One turn moves each row of this set onto another row. After a few examples, where does it send each row asked below?
fadim: [-2.59 -1.72  1.90  1.62 -1.19 -0.14 -0.11  3.34  0.40  1.84 -1.15 -0.09
  2.03 -1.50 -0.82  0.90  1.12  1.22  0.42  0.41 -0.15 -0.58  1.06  3.08
 -0.90 -0.58 -0.65]
luven: [ 1.38  0.39  2.18  1.58 -1.13  0.31  0.66  3.91  1.46  0.44 -0.25  2.32
  0.04 -2.07  2.00  1.28  2.12 -0.60 -2.55 -0.96  0.08 -0.66  0.11  1.89
  1.34 -1.54  0.25]
sem: [ 0.19 -0.26  1.51  2.41 -1.37  0.82  1.85  2.87 -1.86  3.38  0.35  0.22
  1.28 -1.58 -0.62  0.33  1.20  0.88 -1.74  0.81 -1.76 -1.20  1.37  2.19
 -0.33 -0.84 -0.52]
kude: [-2.59 -0.78  1.91  1.20 -1.07 -0.64  0.88  2.88 -0.07  3.27 -0.64  2.41
  0.41 -1.85 -0.85  0.02  0.83  0.87 -1.88 -1.21 -0.74 -0.72  3.13  3.33
  0.62 -0.71  0.55]
kan: [ 2.14  0.18  3.63  0.02  0.65 -0.67  0.16  2.66  0.47  1.64 -0.12  2.95
  0.32 -0.95  0.12  0.57  1.62  0.45 -0.60  0.60 -0.37 -3.44  0.81  2.75
 -0.94 -3.24  1.30]
gobu: [-0.08  1.27  2.36  2.63 -1.62  0.31  1.08  2.81 -0.07  2.89 -0.18  0.64
 -0.99 -1.80  3.18  0.25  2.93  0.91 -0.44 -0.37 -0.22 -1.14 -0.44  0.73
 -0.91 -1.97  0.98]
Pivi: [ 2.34 -0.28  2.10  0.77 -1.49  0.81  2.50  2.30 -1.11  0.12  0.38  2.15
  1.70 -2.37  1.31  1.31  0.36 -0.66  0.27 -0.58 -0.27 -2.33  2.09  2.22
 -0.01 -2.75  0.97]
zizu: [-2.08 -1.23  3.88  0.06 -2.73 -1.80  1.38  1.80  0.84  1.53  0.98  1.74
  0.66 -1.14 -0.44  1.64  0.83 -0.29 -1.17  0.86 -0.08 -2.26  0.77  3.41
  0.21 -3.11  1.72]
dopas: [-2.51 -0.44  2.22  1.30 -2.67 -1.43  0.22  3.83  0.65  1.57 -1.31  1.54
  2.18 -1.92  3.35  0.36  1.53  2.29 -0.89  1.10 -0.13 -1.52  1.11  2.15
  0.29 -1.99  2.04]
Mit: [-2.04 -1.26  0.71  1.63 -0.77 -0.97  0.37  3.39 -0.46  2.43 -1.27  2.20
  1.96 -1.84 -0.40  0.44  0.67  1.75  0.28 -0.99  0.92 -1.30  2.00  1.67
  0.48  0.39  0.28]
robu: [-2.93 -0.71  1.84  0.98 -1.51  0.69  0.93  2.34  0.28  1.68 -2.07  2.17
  1.04 -1.82  2.38  2.20 -0.45  0.41 -1.70  0.49  0.77 -0.53  0.19  2.14
 -0.77 -3.17  0.01]
Lol: [-0.23 -1.84  1.68 -0.49 -0.88  0.51  0.73  2.46 -0.28  2.04 -1.98  1.61
 -0.07 -1.43 -0.11 -0.60  2.01  0.47  1.29  2.20 -1.30 -1.05  0.01  0.67
  0.94 -3.38  1.61]
muvo: [ 0.27 -0.63  2.18  0.99 -0.29 -0.35  0.04  2.04 -0.14  2.44 -0.82  1.21
  0.14 -1.69  0.60 -2.69  0.97 -0.35 -1.26  2.36 -0.40 -0.68  0.53  1.83
  0.58 -3.64  1.10]
numaf: [ 0.12 -0.69  4.10  0.66 -2.97 -1.57  1.51  3.90  0.40  1.89 -0.05  2.72
 -1.43 -2.06  1.04  0.82  1.69  0.51  0.07 -0.11 -0.61 -1.29 -0.37  1.10
  1.72 -2.06  1.69]
rof: [-1.08  0.87  1.77 -0.25 -3.16 -1.11  2.20  3.36  0.95  1.22 -1.42  2.79
  0.17 -1.56  0.41  0.41  1.15  0.77 -1.41  0.15  1.73 -2.31  1.38  1.83
  1.03 -1.68  2.31]
fefo: [ 0.40  1.54  1.93  0.85 -3.00 -1.90  0.67  4.01  0.43  1.58 -0.89  1.99
  0.13 -2.77  2.66 -0.45  0.41  0.80  0.11  0.48  0.11  0.40  0.23  1.39
 -0.26 -2.53  0.75]
poso: [-1.40 -1.48  2.26  0.14 -0.77 -0.97  1.08  1.39 -0.32  1.15 -0.38  0.07
  1.63 -2.19  1.32  2.29 -1.17  0.18 -0.26  0.77  1.37 -3.09  1.39  0.96
  0.06 -2.69  1.68]
baz: [ 0.10 -1.85  2.63  0.52 -1.56  1.31  0.83  1.29 -0.84  3.17 -0.08  1.00
  0.95 -1.50  0.46 -0.96  0.53  1.19 -0.21 -2.22  0.22 -0.13  2.40  2.55
 -0.51 -0.13  1.23]
Pim: [-1.47 -1.20  1.98  0.07 -1.15  0.79 -0.07  0.93 -1.95  0.71 -2.01  2.31
 -0.08 -0.97  0.32  0.19  3.39  0.10  0.91 -0.10 -0.91 -1.95  0.26  1.47
 -0.46 -2.46  1.79]
Voze: [ 0.52  0.38  2.29  0.60 -0.95 -1.03  0.43  4.12 -1.35  0.99 -0.12  0.18
  2.02 -0.89  3.62  1.30  1.01  0.55 -0.14 -2.15 -0.71 -0.75  0.01  1.38
  0.34 -2.18  1.41]
nudon: [ 0.00  0.24  2.02  0.15 -0.13 -0.23 -1.49  4.08 -0.74  0.85 -1.65  0.88
  0.14 -0.89 -0.78  0.81  0.85  0.01 -0.16 -0.53 -1.34 -0.12  2.17  3.01
 -0.37 -0.66  0.34]
nalad: [ 0.46  0.09  0.78  1.07 -1.56 -1.18  0.21  1.49  0.28  1.24 -0.84  1.45
  2.54 -2.31  3.11  0.95  0.06  1.77 -1.18  0.11 -0.15 -0.11 -0.05  2.41
 -2.16 -3.51  0.88]
Tam: [ 0.22 -2.42  0.58  2.70 -1.23 -0.24 -0.53  1.97  0.76  1.77  0.23  1.89
  0.33 -1.38 -0.49  1.76  1.81  0.93  0.24 -0.24 -0.80  0.32  1.67  1.94
  0.92 -0.07  1.43]
Taz: [ 0.07 -0.31  0.77  0.79 -0.52 -1.24 -0.32  0.50 -0.99  3.48 -0.29  1.48
  1.03 -0.02  1.12 -1.41  1.56  0.36 -2.16  0.11  1.15 -0.57  0.12  1.63
  0.25 -2.98  1.55]
Bupe: [-1.61 -1.47  1.27  1.41 -0.55  0.64  1.78  2.66  0.38  1.11 -1.75 -0.49
  0.70 -1.27 -1.75  0.47 -0.44  0.66 -0.82 -0.62  0.40 -0.74  1.21  3.05
 -0.46 -1.23  1.28]
Fak: [-1.12 -0.18  0.67  0.40 -1.25 -0.48 -0.99 -0.33 -1.08  2.40 -0.47  1.02
  0.58 -1.15  1.11  0.68  4.07  0.31 -1.29 -0.06  0.03 -1.78  0.88  1.05
 -0.43 -1.83  1.07]
pomab: [ 2.00 -2.07  3.46 -0.63 -1.86 -0.38  0.76  3.13  1.56  1.99  0.99  2.07
  2.31 -0.93  1.77  1.14  1.93  0.89 -0.37 -0.62 -0.87 -0.82  0.96  3.07
  1.11 -2.68  1.44]
Kon: [ 1.14  0.04  3.29  0.29 -0.55 -0.69  1.07  3.42  1.12  3.27 -0.10  1.93
  0.07 -0.51  1.26 -0.14  2.85  1.86 -1.38 -0.65  0.15 -2.33 -1.56  1.25
 -0.08 -2.04  1.61]
Bil: [ 0.96 -1.10  2.00  0.49 -0.97  0.39  0.73  0.39 -0.43  1.43 -0.87  1.31
  1.45 -1.61  1.64  3.66  0.91  0.97 -2.32  0.09 -0.11 -2.62  0.74  2.51
 -1.50 -3.24  0.69]
kalob: [ 0.67 -1.86  4.75 -0.49 -1.40 -0.15  1.12  1.68 -0.50  1.39 -0.37  1.63
 -0.42 -1.76  0.92  2.43  1.59  0.55 -1.05 -0.84 -0.31 -3.70  0.77  1.71
  0.64 -2.10  1.96]
fetol: [-1.46 -1.56  1.38  1.55 -0.84 -1.02  1.54  2.91 -0.08  2.95 -0.34 -0.58
  1.06 -1.17 -1.02  0.66  0.32  1.50 -1.24  0.02 -1.14 -1.48  3.02  2.92
  1.00 -1.37  2.28]
zom: [-0.33 -0.57  1.56  0.12 -1.71  0.29  2.03  1.90  0.54  1.49  1.03  1.16
  1.45 -2.97  1.89  2.43  1.46 -0.29 -0.70 -1.27 -2.43  0.09 -0.36  1.62
 -0.75 -3.21 -0.15]
Malak: [-0.20  0.01  1.75  1.26 -0.96  0.34  0.67  1.20 -0.54  2.32 -0.42  1.45
 -0.26 -1.56  3.25  0.91  0.81  0.79  1.81 -1.22 -0.65 -0.05  0.74  1.54
 -2.08 -3.63  1.94]
Rud: [ 1.27 -0.83  1.19  0.49  0.19 -0.27  0.37  0.80  1.21  1.90  0.18  2.64
  0.16 -2.23  0.83  2.35  0.97  0.48  1.07  0.83 -1.27 -1.49  1.24  1.70
 -1.41 -4.04  1.46]
zev: [-0.38 -1.30  0.95  0.13  0.50 -0.67  1.05  3.28 -0.07  1.71 -0.64  0.84
  1.79 -1.89 -1.11 -0.36  0.35  1.96 -1.27 -1.19 -2.32 -0.55 -0.74  1.39
 -0.31 -0.84  1.41]

Fak moves to Pim
Mit moves to fadim
Now these:
Voze moves to zom
Bil moves to kalob
Rud moves to kan
sem moves to baz
dopas moves to robu

